In the data rows, zero lies at 4.5, halfway between 4 and 5.
Some points:
tensor([8, 4, 4, 1, 5, 5, 6, 7, 5, 7, 4, 5, 6, 4, 3, 4, 4, 3, 7, 2, 3, 5, 5, 4, 3, 3, 5, 4, 3, 3,
        5, 5])
tensor([5, 6, 3, 3, 6, 5, 4, 7, 5, 4, 3, 5, 7, 4, 4, 3, 6, 2, 7, 3, 5, 6, 4, 6, 4, 4, 5, 5, 2, 4,
        4, 6])
tensor([3, 3, 6, 4, 5, 5, 1, 6, 3, 4, 4, 3, 7, 3, 5, 5, 5, 5, 2, 2, 6, 0, 4, 6, 7, 4, 6, 4, 4, 5,
        7, 4])
tensor([3, 2, 0, 7, 1, 3, 3, 1, 3, 3, 7, 5, 3, 4, 7, 7, 3, 3, 5, 6, 7, 6, 7, 5, 6, 5, 6, 7, 4, 6,
        4, 4])
tensor([3, 4, 4, 6, 6, 5, 2, 6, 3, 5, 6, 3, 5, 5, 4, 7, 4, 5, 6, 7, 4, 5, 3, 8, 3, 5, 4, 5, 3, 5,
        6, 4])
tensor([7, 6, 4, 3, 6, 4, 4, 6, 4, 5, 4, 6, 7, 1, 3, 4, 5, 3, 0, 4, 3, 5, 4, 5, 2, 0, 6, 5, 5, 3,
        5, 4])
tensor([3, 5, 4, 4, 3, 5, 6, 2, 6, 4, 4, 3, 4, 4, 1, 3, 3, 3, 4, 5, 1, 4, 5, 3, 2, 3, 6, 3, 6, 5,
        3, 4])
tensor([5, 8, 5, 6, 6, 6, 6, 6, 7, 5, 4, 5, 5, 4, 8, 5, 6, 0, 7, 0, 5, 5, 5, 4, 7, 7, 6, 5, 8, 5,
        6, 4])
tensor([4, 8, 5, 6, 7, 5, 7, 7, 8, 6, 5, 6, 6, 7, 6, 6, 5, 5, 0, 7, 7, 5, 7, 5, 5, 5, 4, 4, 7, 5,
        6, 5])
tensor([3, 2, 1, 4, 2, 5, 3, 2, 3, 3, 1, 5, 4, 3, 5, 3, 3, 5, 5, 6, 3, 6, 6, 4, 5, 6, 7, 0, 3, 6,
        3, 6])
tensor([4, 5, 5, 3, 6, 4, 5, 6, 4, 5, 5, 4, 5, 1, 3, 5, 4, 3, 0, 3, 3, 7, 6, 1, 3, 0, 0, 3, 3, 4,
        6, 4])
tensor([5, 3, 5, 5, 7, 6, 5, 6, 2, 3, 6, 4, 7, 6, 5, 6, 5, 4, 6, 5, 5, 6, 5, 6, 6, 6, 5, 6, 4, 5,
        4, 4])
tensor([6, 4, 6, 3, 4, 5, 3, 6, 6, 6, 7, 6, 6, 6, 3, 3, 5, 1, 5, 1, 2, 5, 7, 7, 3, 3, 5, 6, 4, 3,
        4, 6])
tensor([4, 4, 4, 2, 2, 6, 3, 3, 5, 2, 5, 4, 2, 6, 1, 4, 6, 3, 5, 5, 2, 3, 5, 2, 4, 2, 5, 3, 7, 6,
        4, 4])
tensor([5, 4, 4, 4, 5, 6, 3, 3, 4, 4, 3, 4, 2, 4, 5, 4, 3, 6, 2, 3, 8, 0, 3, 4, 5, 5, 4, 6, 3, 4,
        2, 5])
tensor([6, 6, 6, 5, 8, 4, 5, 0, 8, 8, 5, 6, 5, 6, 7, 6, 6, 7, 6, 6, 5, 7, 6, 5, 5, 5, 5, 6, 6, 6,
        6, 4])
tensor([3, 7, 5, 0, 4, 5, 7, 2, 7, 1, 8, 5, 2, 3, 1, 1, 4, 3, 4, 6, 4, 6, 2, 7, 7, 0, 5, 7, 7, 6,
        4, 6])
tensor([3, 0, 7, 4, 1, 4, 6, 2, 7, 1, 5, 5, 4, 4, 7, 7, 3, 6, 5, 5, 6, 6, 6, 6, 6, 4, 5, 5, 7, 4,
        4, 4])
tensor([3, 8, 6, 6, 0, 4, 6, 1, 6, 4, 5, 5, 4, 6, 7, 5, 0, 6, 5, 5, 6, 3, 6, 5, 6, 5, 5, 6, 5, 5,
        5, 4])
tensor([5, 6, 3, 2, 4, 2, 3, 3, 6, 4, 4, 3, 3, 6, 4, 4, 6, 5, 5, 5, 3, 7, 5, 4, 1, 3, 1, 4, 6, 0,
        5, 3])
tensor([5, 6, 6, 6, 0, 4, 7, 2, 6, 1, 3, 5, 3, 5, 6, 5, 7, 7, 5, 5, 7, 6, 6, 6, 6, 4, 5, 5, 6, 6,
        6, 5])
tensor([4, 3, 5, 4, 6, 6, 2, 7, 6, 5, 3, 3, 5, 0, 4, 5, 3, 4, 1, 4, 6, 7, 2, 3, 4, 7, 4, 5, 3, 5,
        6, 4])
tensor([5, 8, 6, 4, 1, 5, 7, 2, 6, 1, 4, 5, 4, 3, 7, 4, 3, 6, 4, 6, 6, 5, 6, 6, 6, 6, 5, 5, 6, 5,
        2, 3])
tensor([5, 6, 5, 3, 4, 6, 4, 5, 5, 6, 2, 4, 6, 6, 4, 4, 6, 1, 6, 4, 4, 5, 3, 6, 2, 3, 6, 4, 2, 3,
        6, 3])
tensor([3, 8, 7, 7, 2, 5, 6, 1, 7, 2, 4, 4, 3, 3, 7, 5, 4, 6, 4, 5, 5, 5, 6, 4, 6, 5, 4, 7, 6, 5,
        5, 6])
tensor([7, 3, 4, 4, 7, 5, 5, 4, 4, 2, 4, 4, 1, 3, 7, 4, 5, 5, 3, 3, 6, 2, 3, 5, 5, 7, 5, 5, 3, 5,
        2, 4])
tensor([5, 3, 3, 2, 3, 0, 4, 2, 5, 3, 5, 3, 3, 6, 3, 4, 5, 3, 5, 4, 4, 5, 5, 2, 2, 2, 8, 2, 7, 0,
        5, 6])
tensor([8, 7, 5, 5, 0, 6, 5, 3, 6, 2, 6, 4, 3, 6, 7, 7, 6, 6, 6, 5, 5, 6, 5, 5, 5, 6, 4, 5, 7, 5,
        5, 7])
tensor([5, 4, 1, 4, 2, 0, 5, 4, 6, 4, 4, 4, 5, 5, 5, 3, 4, 6, 6, 6, 0, 2, 6, 2, 5, 5, 2, 2, 3, 8,
        6, 3])
tensor([4, 3, 4, 3, 5, 4, 4, 6, 6, 6, 6, 6, 5, 4, 2, 5, 5, 2, 7, 0, 5, 5, 6, 4, 1, 4, 5, 3, 5, 4,
        6, 5])
tensor([4, 5, 3, 3, 4, 0, 5, 4, 3, 4, 3, 5, 6, 6, 5, 3, 4, 6, 5, 2, 4, 5, 0, 4, 6, 5, 0, 2, 5, 3,
        2, 5])
tensor([4, 3, 4, 2, 5, 4, 5, 7, 5, 5, 4, 6, 7, 7, 2, 4, 7, 3, 0, 4, 3, 6, 4, 3, 4, 4, 7, 5, 5, 5,
        5, 4])
tensor([5, 4, 3, 5, 4, 1, 4, 3, 7, 4, 3, 6, 6, 5, 4, 4, 4, 6, 6, 4, 3, 1, 0, 2, 4, 5, 0, 3, 6, 3,
        4, 3])
tensor([3, 4, 1, 4, 3, 6, 2, 2, 4, 4, 1, 4, 4, 6, 4, 1, 3, 6, 6, 5, 3, 3, 6, 3, 4, 4, 6, 2, 5, 6,
        5, 5])
tensor([3, 2, 4, 4, 5, 6, 3, 5, 3, 6, 4, 2, 7, 2, 6, 3, 3, 6, 0, 1, 5, 6, 4, 5, 5, 3, 5, 7, 5, 5,
        4, 6])
tensor([6, 4, 6, 7, 6, 4, 4, 6, 5, 5, 6, 4, 1, 5, 6, 6, 5, 5, 4, 5, 5, 1, 5, 4, 7, 4, 6, 6, 4, 5,
        1, 4])
tensor([2, 3, 5, 8, 4, 5, 4, 6, 2, 5, 5, 3, 4, 5, 3, 6, 3, 3, 5, 5, 6, 5, 2, 5, 4, 5, 4, 5, 4, 3,
        8, 5])
tensor([2, 5, 4, 2, 2, 6, 4, 3, 5, 4, 7, 5, 4, 6, 3, 3, 5, 4, 4, 5, 2, 4, 6, 3, 3, 3, 5, 0, 6, 0,
        4, 4])
tensor([2, 3, 6, 5, 2, 4, 5, 7, 2, 5, 7, 2, 5, 5, 4, 5, 3, 5, 6, 5, 4, 6, 3, 5, 2, 5, 5, 5, 3, 5,
        6, 3])
tensor([5, 3, 5, 7, 3, 6, 4, 6, 2, 6, 5, 2, 7, 5, 4, 6, 3, 4, 6, 7, 3, 6, 3, 5, 4, 4, 6, 6, 4, 3,
        4, 6])
tensor([5, 4, 5, 4, 6, 4, 5, 6, 6, 6, 3, 6, 6, 5, 2, 3, 4, 2, 6, 3, 5, 5, 3, 5, 3, 1, 6, 4, 3, 3,
        5, 5])
tensor([5, 5, 6, 4, 6, 5, 5, 4, 3, 6, 5, 5, 2, 3, 5, 6, 4, 6, 3, 5, 5, 1, 5, 4, 6, 6, 6, 5, 4, 5,
        1, 4])
tensor([5, 5, 6, 5, 5, 3, 4, 6, 2, 5, 5, 4, 6, 6, 4, 7, 2, 5, 7, 6, 6, 6, 5, 5, 4, 4, 5, 5, 2, 5,
        4, 5])
tensor([5, 4, 8, 7, 4, 6, 5, 6, 2, 6, 6, 6, 6, 4, 5, 0, 6, 4, 6, 6, 6, 5, 3, 5, 2, 7, 4, 5, 3, 4,
        5, 4])
tensor([5, 2, 2, 5, 4, 7, 4, 3, 4, 3, 2, 6, 5, 7, 4, 3, 4, 4, 6, 6, 3, 4, 6, 2, 5, 4, 0, 2, 4, 6,
        4, 4])
tensor([4, 4, 7, 6, 7, 4, 5, 4, 4, 3, 5, 5, 4, 3, 7, 7, 6, 4, 4, 4, 5, 0, 5, 5, 5, 6, 5, 5, 4, 6,
        0, 5])
tensor([3, 7, 5, 6, 3, 6, 6, 2, 6, 2, 4, 3, 3, 4, 0, 6, 3, 8, 3, 4, 6, 6, 7, 6, 6, 7, 5, 5, 7, 5,
        2, 4])
tensor([5, 4, 5, 5, 6, 5, 4, 7, 3, 5, 5, 3, 5, 5, 6, 6, 5, 5, 7, 6, 4, 5, 6, 5, 4, 6, 6, 5, 2, 4,
        6, 3])
tensor([5, 4, 4, 3, 5, 5, 5, 6, 4, 5, 3, 5, 5, 6, 4, 4, 5, 2, 6, 1, 3, 5, 6, 3, 5, 3, 5, 5, 2, 3,
        7, 5])
tensor([4, 4, 6, 7, 6, 6, 5, 5, 2, 4, 5, 6, 6, 6, 5, 6, 3, 4, 4, 5, 5, 6, 3, 5, 2, 7, 5, 4, 2, 4,
        6, 6])
tensor([5, 4, 6, 6, 6, 4, 6, 6, 3, 5, 7, 6, 7, 6, 5, 5, 5, 5, 6, 6, 6, 5, 6, 5, 6, 6, 6, 4, 1, 5,
        7, 5])
tensor([6, 3, 4, 4, 5, 3, 4, 6, 6, 5, 3, 5, 6, 6, 3, 3, 5, 2, 6, 3, 5, 7, 5, 4, 4, 2, 5, 5, 4, 4,
        5, 4])
tensor([5, 8, 4, 7, 7, 5, 6, 8, 7, 6, 6, 4, 5, 6, 6, 5, 3, 7, 7, 0, 5, 6, 7, 5, 6, 3, 5, 5, 7, 6,
        5, 5])
tensor([5, 2, 6, 6, 5, 5, 1, 5, 4, 6, 6, 2, 6, 2, 7, 6, 2, 2, 0, 5, 5, 6, 4, 6, 7, 5, 4, 4, 4, 6,
        5, 4])
tensor([4, 4, 6, 4, 5, 5, 6, 6, 1, 6, 4, 1, 4, 6, 7, 5, 2, 3, 5, 8, 5, 6, 2, 4, 3, 6, 5, 6, 4, 5,
        5, 4])
tensor([6, 5, 3, 4, 5, 5, 3, 5, 3, 7, 3, 5, 5, 5, 3, 4, 6, 0, 5, 4, 4, 6, 3, 5, 4, 4, 5, 5, 5, 4,
        6, 6])
tensor([6, 5, 5, 6, 4, 5, 4, 6, 3, 6, 5, 5, 5, 5, 1, 6, 6, 2, 5, 0, 7, 5, 7, 5, 2, 7, 4, 6, 4, 8,
        6, 5])
tensor([4, 6, 3, 6, 4, 1, 5, 6, 3, 4, 2, 7, 1, 3, 4, 5, 6, 6, 6, 4, 3, 4, 0, 2, 6, 4, 2, 3, 4, 3,
        4, 3])
These points spread out most along one direction. Take the direction at right angles to it along which they spread out most. Go by this last direction. Where along it does each point below lie, from 0 to 99? The average is 50, and the first point in the table lies past the average. One standard deviation of the points above along it is 16.
tensor([6, 3, 6, 5, 6, 5, 5, 5, 1, 5, 5, 7, 6, 4, 5, 7, 4, 5, 6, 6, 6, 6, 6, 5, 5, 5, 5, 5, 3, 4,
        6, 6]) --> 29
tensor([4, 7, 5, 5, 6, 6, 6, 0, 7, 7, 6, 6, 6, 4, 7, 7, 5, 6, 6, 6, 4, 5, 6, 5, 7, 6, 4, 4, 7, 4,
        6, 3]) --> 47
tensor([4, 4, 3, 4, 5, 0, 3, 4, 4, 5, 2, 4, 5, 5, 4, 2, 4, 4, 6, 6, 2, 2, 7, 3, 5, 5, 0, 3, 5, 4,
        3, 5]) --> 71
tensor([4, 7, 2, 1, 3, 8, 3, 3, 5, 2, 4, 6, 3, 4, 2, 2, 4, 4, 5, 5, 4, 5, 3, 2, 3, 3, 5, 4, 5, 7,
        3, 3]) --> 76
tensor([6, 1, 5, 6, 5, 5, 8, 7, 9, 6, 5, 1, 6, 2, 5, 4, 6, 7, 0, 6, 6, 5, 6, 5, 6, 6, 4, 5, 8, 5,
        6, 5]) --> 38
tensor([5, 4, 4, 5, 6, 5, 6, 5, 3, 5, 5, 5, 1, 3, 7, 4, 4, 5, 3, 5, 6, 0, 5, 5, 4, 6, 4, 5, 4, 4,
        3, 6]) --> 41
tensor([4, 5, 1, 4, 4, 1, 5, 4, 3, 4, 4, 6, 5, 6, 4, 4, 6, 5, 5, 3, 3, 4, 0, 3, 7, 6, 0, 3, 4, 3,
        2, 5]) --> 68
tensor([5, 9, 5, 5, 5, 5, 5, 8, 1, 5, 4, 5, 6, 5, 6, 6, 6, 7, 6, 6, 5, 6, 7, 5, 6, 5, 4, 5, 9, 6,
        6, 5]) --> 36
tensor([5, 4, 6, 5, 6, 5, 7, 5, 3, 4, 6, 5, 7, 6, 7, 7, 6, 9, 6, 6, 5, 5, 1, 4, 3, 4, 5, 4, 2, 6,
        6, 6]) --> 33
tensor([4, 6, 6, 6, 1, 4, 4, 2, 8, 2, 5, 7, 3, 6, 6, 6, 2, 7, 4, 5, 4, 6, 6, 6, 6, 6, 4, 7, 6, 4,
        6, 6]) --> 54
tensor([6, 3, 5, 6, 5, 6, 5, 4, 6, 6, 6, 6, 0, 5, 6, 5, 6, 7, 4, 4, 4, 2, 5, 5, 5, 4, 5, 4, 5, 6,
        1, 4]) --> 49
tensor([4, 4, 6, 4, 5, 5, 2, 6, 4, 7, 3, 2, 1, 3, 4, 4, 5, 5, 2, 4, 6, 1, 4, 5, 6, 5, 6, 4, 2, 5,
        2, 6]) --> 41
tensor([6, 4, 5, 6, 6, 5, 4, 6, 2, 5, 5, 3, 5, 6, 5, 5, 5, 5, 4, 5, 6, 7, 4, 4, 4, 5, 7, 5, 3, 5,
        5, 5]) --> 30
tensor([2, 2, 5, 2, 5, 4, 4, 5, 4, 7, 3, 5, 2, 3, 6, 4, 5, 5, 3, 4, 5, 1, 3, 6, 6, 6, 5, 7, 5, 5,
        2, 5]) --> 44
tensor([5, 5, 3, 4, 4, 0, 3, 4, 5, 3, 6, 3, 5, 4, 2, 3, 4, 4, 5, 7, 3, 4, 7, 4, 3, 3, 2, 2, 7, 0,
        5, 4]) --> 77
tensor([4, 3, 1, 4, 4, 6, 3, 3, 4, 1, 2, 5, 2, 4, 4, 2, 3, 4, 4, 5, 1, 5, 5, 4, 6, 4, 6, 2, 4, 6,
        6, 4]) --> 71
